In the rows, 128 means zero.
A single turn carries every row of the set below to another of its rows. Some are shown first; where does it send the rows asked next?
Q863: [127 147 103 117 162 129 153 115 150 125 146 129 114 122 167  96 128 126
 145  64 137 119 132 157 132  93 128 143 157 128 149 123  88 112 169 149
 143 176 117 132 113 131 131 111 122 144 112 140 117 154 127 126 122  92
 119 165 166  82 157 126 124  88 127 141 124 111]
Q848: [114  99  86 148 158 147 146 120 101 121 124 108 158 126 100 146 153 126
 130 135 113 102 160 112 104 138 132  92 111 118 102 137 113 132 118 147
 140 179 133 135 134 146 132  84 115 113 148 105  98 119 125 120 139 123
 159 186  96 112  98 139 121 123 159 127 101 107]
Q914: [132 149 110 155 172 143 148 119 162 124 139 126  97 106 184 115 138 142
 152  65 123  95 111 162 130  83 131 130 147 131 154 122 106 125 143 133
 139 154 102 121 116 127 116 120 116 149  93 133 104 164 137 121 116 100
 125 137 144  91 132 113 100  82 135 149 114 120]
Q733: [126 126 184 121 154 106 143 129 116 126 133 150 152 111 117 117 126  81
 109 147 159 146 150 119 142 114 105 118  89 115 129 119 164 120 128 111
 152 118 133 121 123 135 123 119 132 121 162 100 146  85 119 166 135 146
 104 111 110 138  92 118 132 133  90 135 126 153]
Q440: [127 160 104 136 154 137 139 115 185 111 158 116 105 120 172  90 132 143
 147  86  88 116 132 146 142 107 124 142 138 138 156 113  93 138 144 119
 116 127 111 136 120 121 166 124 136 170 121 118 131 147 135 112 128  93
 116 127 148 119 134 125 139  76 146 147 121  96]
Q901: [125 128 124 127  91 150 130 120 140 109 120 121  96 149 137 100 138  93
 112 142 146 137 101 156 131 115 155 159 167 127 137 108 127 144 122 105
 155 124 123 134 104  95 145 159 146 150  85 133 140 143 143 139  90 136
 124  82 118 151 143 130 126 174 110 126 165 114]
Q827: [114  95 103 137 135 131 133 126 108 114 137 101 137 110  98 126 153 124
 134 110 140  82 147 111 103 136 122 119 102 106 106 139 137 155 129 150
 126 160 150 131 145 147 119  93 118 109 148 110  88 119 154 127 116 117
 151 180  96  95 105 147 111 130 181 132  84  90]
Q207: [131 120 177 109 146 124 145 122  94 117 138 125 164 104 107 150 127 109
  93 158 160 116 148 109 139 127 109 128 112  92 130 117 145 135 132 108
 151 123 152 135 139 130 154 144 115 121 150 136 142  68 123 154 113 143
 125 104 133 102 102 117 121  96 106 109 113 179]
Q806: [131 115 161 125 158 127 158 124  91 137 119 119 149 110  76 122 122 110
 100 150 147 109 142 118 121 144 118 133 109 119 124 127 134 124 142  96
 197 125 126 136 138 123 124 123 115 121 155  95 167  72 122 131 130 150
 119 104 119 106 111 115 107 104  92 120 104 173]
Q406: [109  82 105 163 164 118 132 133 119 115 127 103 142 126 117 133 185 118
 139 106 130 113 142  99 117 121 117 112 111  92  99 154 108 133 139 158
 143 162 148 146 172 145 154 107 106 110 146 125 113 112 152 129 126 129
 156 189 117 100 117 121  90 136 160 144 102  99]
Q286: [114 105 110 124 125 154 135 111 142 111 139 141 105 123 156 119 108  95
 127 151 164 171 100 149 148 131 146 159 170 107 117 100 112 139 111 110
 153 105 124 155 125 123 148 157 139 145 113 137 136 112 131 147  73 138
 108 114 129 171 144 109 127 160 121 119 178 127]
Q978: [112 131 118 131 109 152 124 124 157 125 124 131  94 132 151 135 127  83
 109 130 152 138  83 167 139 105 173 149 158 101 112 125 111 121  87 102
 174 114 138 137 121 120 105 150 126 143 100 119 144 137 140 136  82 131
 125  88 128 151 144 112 109 169 103 107 163 114]
Q226: [110 123 111 142 171 122 143 120 177 131 134 121 116 130 182 109 114 141
 147  72 117 107 123 152 132  96 136 140 145 113 170 116  90 126 120 129
 136 127 114 149 126 115 136 128 147 176 112 123 136 147 130 115 117  94
 121 162 170  95 120  97 131 106 143 173 117 108]
Q11: [ 87 107 128 154 139 155 166 106 159 129 142 122 149 133 116 141  91 162
 133  96 137 110 104 133 159 105  96 144 143 116  65 128  96 136 111 161
 157  86 118 148 120 110 112 139 112 104 125 130 158 122 128 116 101 126
 134 105 101 152 132 149 110  86 140 129  89  74]
Q804: [146 134 178 118 148 108 136 149  96 142 120 124 126 115 100 139 122 101
 104 162 157 116 136 121 136 118 121 109  88 143 145 132 147 140 133 119
 177 135 131 123 118 149 121 143 137 126 156  97 157  78 123 157 127 146
 101 118 112 130 101 130 150  95 108 117 119 156]
Q992: [115 123 145 161 106  80 117 119 129 130 147 100 139 119 114 144  84 118
 123 120 135 107  98  97 142 124 148 102 127 135  71 173 100 158 121 140
 155 102  96 129 137 129 147 150 121 124  96 118 173  94 134 135  96  99
 129 126 125 143 154 160  99  90 129 125 108  97]
Q30: [120  92  89 142 140 154 125 115 117 125 140 100 133 121 117 147 138 130
 143 136 128 107 149 121 109 130 141  99 101 120 105 130  95 141 118 163
 156 161 152 129 156 154 132  83 118  96 149 117 115 126 158 143 138 136
 154 169  96 109  99 168 113 122 188 124 103  92]
Q739: [ 90 146 159 172 121 118 147 109 127 129 163 141 145 123 122 106 110 131
 117 103 167 104  96 110 148 110 133 149 147 123  98 150 104 150 130 117
 146 106  91 135 131 123 135 159  96 121 115 121 166  96 105 106 106 130
 119 105 101 145 153 142 116  66 135 141  94  67]
Q236: [135  90 100 147 150 136 134 115  99 122 144  97 150  94 129 158 150 129
 138  99 114 113 135 111 124 119 129 100 109 108 110 149 117 150 125 145
 145 152 160 123 137 157 146  96 110 112 139 127  82 114 134 145 142 141
 155 175 104 129 105 154  91 133 177 118  88  90]
Q968: [137 111 176 126 130 117 145 144  94 137 125 120 157 126 102 148 107  89
 101 162 156 120 144 136 126 121 133 123 100 111 124 131 155 131 117 117
 166 134 160 139 103 137 111 125 103 107 156 110 125  77 119 153 111 146
 107 112 116 134 118 123 140 103  89 127 111 171]
Q117: [117 130 133 125 107 139 129 133 144 114 101 129 103 137 135 123 135 102
 106 127 142 137  93 160 154 130 175 155 160 120 126 120 113 153 101 109
 177 118 125 122 123 126 140 148 134 117  87 124 148 133 134 135  91 161
 141  95 111 157 158 115 140 170 122 119 180  90]
Q813: [110 120 110 129 108 156 144  94 135  97 109 120 103 140 140 152 134 101
 133 169 128 165  96 168 157 131 150 141 167 119 122 134 112 144 109 104
 172 105 113 135 132 108 142 152 139 124 102 151 150 121 129 143  98 138
 127  97 122 154 152 122 114 129  91 121 176 117]
Q299: [106 146 104 150 151 152 142 121 151 116 134 125 133 140 152  98 120 131
 157  63 105 101 127 174 105 101 127 131 143 138 159 110  98 131 157 131
 128 149 121 158  92 122 126 112 128 158 100 125 109 168 128 111 131 101
 138 147 144  94 140 131 128 100 150 157 137 114]
Q466: [153 119 161 115 132 114 147 134  94 137 116 122 146 126 104 136 140  95
  93 183 144 133 161 106 124 125 119 107 109 121 125 132 152 132 120 112
 172 138 146 114 104 121 134 138 129 123 143 113 147  94 127 137 128 135
 103 101 117 137  91 122 148 114  81 110 112 151]
Q507: [138 125 108 135 116 158 129 116 155 119 121 127  87 143 145 114 120 113
  98 141 164 146 103 164 147 123 162 139 164 121 126 118 120 133  86 112
 150 128 117 112 101 103 142 156 123 129  94 125 147 125 109 147  70 142
 137 100 118 159 146 115 129 162 103 138 169 129]
Q457: [121 149 100 146 149 141 125 123 164 113 128 133 113 126 171  99 125 144
 163  59 135 118 136 157 117  91 117 112 140 124 158 136  97 145 143 131
 125 139 140 119  94 115 123 132 131 148  95 135 126 170 132 119 123  95
 130 149 170 104 128 120 133  97 142 149 119  87]
Q59: [125 121 117 167 120 120 143 114 161 137 125 100 137 120 109 141  82 156
 133 114 150 118 126 111 156 106  97 143 113 140  55 135  81 161 128 161
 152 118  87 125 144 130 115 128 132 133 124  95 153 109 133 151 111 102
 124 122 129 145 126 152  99  74 115 142  82 123]
Q252: [113  93 113 122 146 136 147 119  86 112 141 111 146 122 136 141 142 118
 128 108 123 116 140 111 121 135 143 103 104 102 128 137 124 131 110 167
 128 173 137 133 152 127 144  76 131 101 153 135 112  99 136 148 132 124
 162 182 109 125  95 152  90 133 174 114  98  85]
Q337: [140 132 169 116 139 115 143 131 108 164 133 132 140  92 103 133 128 102
  86 160 158 126 132 115 134 114 122 127  91 108 120 135 155 137 131 107
 158 109 151 119 112 142 113 129 130 144 166 102 128  70  94 145 122 143
 107 106 122 126  89 133 121 117 109 116 123 154]
Q642: [ 99 126 113 102 115 134 140 106 171 101 120 121 115 135 136 112 131  97
 112 131 156 121  90 157 156 111 169 142 164 106 116 114 110 111  99 113
 164 113 135 125 129 117 129 158 143 134  88 134 136 140 133 169  97 131
 133 109 123 132 155 117 140 192 101 125 162 127]
Q284: [104 158 119 143 155 147 153 133 175 128 129 137 116 115 163  97 124 167
 144  86 127 113 133 171 118  96 137 143 128 134 156 112 102 122 168 139
 141 138 129 124 105 124 129 105 122 144 102 132 124 172 128 118 130 114
 134 133 147  88 139 118 130  65 143 150 133  99]
Q288: [ 93  91 103 158 163 129 130 143 130 122 127 115 152 115 100 124 151 123
 152 122 104  82 134  95 110 119 147 107 131 119 111 145  93 140 149 154
 143 140 153 160 154 137 142  93 125 120 159 121 111 109 154 123 130 134
 147 168 124 132 101 167 111 147 168 126  87  82]

Q968 moves to Q507
Q901 moves to Q299
Q337 moves to Q978
Now these:
Q226 moves to Q406
Q59 moves to Q992
Q804 moves to Q117
Q863 moves to Q252
Q813 moves to Q440

A single turn carries every row of the set below to another of its rows. Some are shown first; where does it send the rows asked next?
Q913: [ 98 138 101 105  83 107 125 104 124 160 156 137 148 149 123 103]
Q549: [146 145 122 179 136 121 130 123 130 147 134 111 114 132  89 117]
Q836: [130 160 102 126 151 142 112 115 134 151 166 106 151 135 126 163]
Q648: [134 143 109 161 167 124 132 105 110 147 150 113 103 146  98 115]
Q276: [ 86 136 112  99 164 131 111  84 112 154 164 119 144 130 139 112]
Q78: [103 163  81 119 112 128 143 121 133 145 129 122 147 156 162 122]
Q450: [120 146 114 110 145 122 183  90 107 107 133 121 151  87 130 163]
Q831: [145 141 148 111 139 123  82 125 129 115 128 107  96 121 104 131]
Q36: [120 158 109 111  99 134 144 124 137 154  78 139 159 130 144 110]
Q476: [102 138 177 103 121 116 131  99 150 131 140 158 143 133 101 127]
Q155: [121 118 141 130 159 122 126  75 107  92 163 131 131 132 101 116]
Q199: [131 147 108 105  86 112 124 121 128 182 102 139 138 129 106 100]
Q148: [150 164 110 103  94 152 123 120 102 173 123 126 126 136  90 119]
Q844: [125 131 118 141 106 116 118 102 118 152  94  74 127 100 141 112]
Q511: [125 117 151 139 157 124 145 100 116  79 144 120 159 112 110 118]
Q289: [131 132 110  90 117 113 132 135 129 122  83 122 170 105 147 109]
Q862: [100 160 133 117 165 116 154 122 131 148 105 149  89 109 118  99]
Q177: [111 148  88  95  96 101 144 111 119  97 141 162 112  91 118 109]
Q356: [131 139 133 141  84 110 144  93 145 118 106 120 156  91 127 155]
Q746: [106 141 108 123 118 114 133  65  99 180 135 114 100 121 112 113]
Q57: [105 168  90  96 123 143 182 121  94 113 144 144 123 102 124 107]
Q7: [ 96 144 148 104 124 144 140  85 125 131 173 148 174 109 109 132]
Q706: [121 150 125 103  73 152 127 113  98 137 165 113 148 136 101 106]
Q559: [121 143 103  93 117 137 155 141  79 134 163 102 144 102 106  95]
Q204: [124 135 121 141 168 119 142  84 112 124 169 139 121 148  93 131]
Q593: [133 147  98 132 126 121  70 109 134 145 139 107 103 111 124 126]
Q70: [138 155  96 113  80 129 115 124 128  79 127 128 123 107 133 131]
Q439: [118 162 134 133 127 151 163 137 129 118 128 125 155  58 114 119]
Q442: [101 158 103 134 135 120 132 121 135 137 106 137 103  63 133  90]
Q701: [137 152 135 111 181 129 131 145 134 128 132 101 136 135 125 152]
Q308: [114 135 140 174 129 110 158 111 149 116 107 141 141 110 116  98]
Q514: [ 88 141 140  98 178 114 136 104 134 142 123 137 125 146 142 114]
Q363: [126 161 108 148 116 122 168 106 126 182 123 103 144 121 121 150]
Q350: [148 151  90  78 138 131 134 124  82 163 141 122 124 122  92 119]
Q372: [129 176 103 149 108 122 122 116 163 140 129 155 113  92 112 146]
Q310: [ 99 127 151 103 121 143 118 102 105 117 142 117 149  69 114  84]
Q911: [126 126 116  99 142 130 131  78  73 119 143  86 116  89 115 126]
Q545: [127 157 154 123 159 139 161 161 124 139 117 107 136  99 105 118]
Q296: [ 97 125 119 111 122 101 141  66 116 109 101 126 122  84 149 117]
Q73: [138 140 120  78 110 138 124 110 117  84 102 138 160 108 136 134]
Q609: [110 123 145 153 154 121 156 108 126  91 112 122 149 106 131  92]
Q774: [123 128 184 108 123 137 107 127 121 123 123 105 128 107  97  98]
Q316: [126 160 147 118 124 107 125 111 153 129 131 168  92 118  88 140]
Q523: [136 149 126 117 107 127 148  76 101 146 164 117 130 110  81 165]
Q596: [129 137 135 181 116 113 127 111 141 135 110 126 114 121 102  94]
Q321: [133 163  96  68 144 146 149  99  88 126 137 153 125 126 109 135]
Q410: [133 144  77 115 113 109 118 148 127 115 124  97 144 120 152 124]
Q160: [130 132 104  58 129 112 127  96 103 100 130 158 139 106 115 128]

Q199 moves to Q73
Q609 moves to Q204
Now these:
Q57 moves to Q913
Q7 moves to Q593
Q862 moves to Q476
Q911 moves to Q363

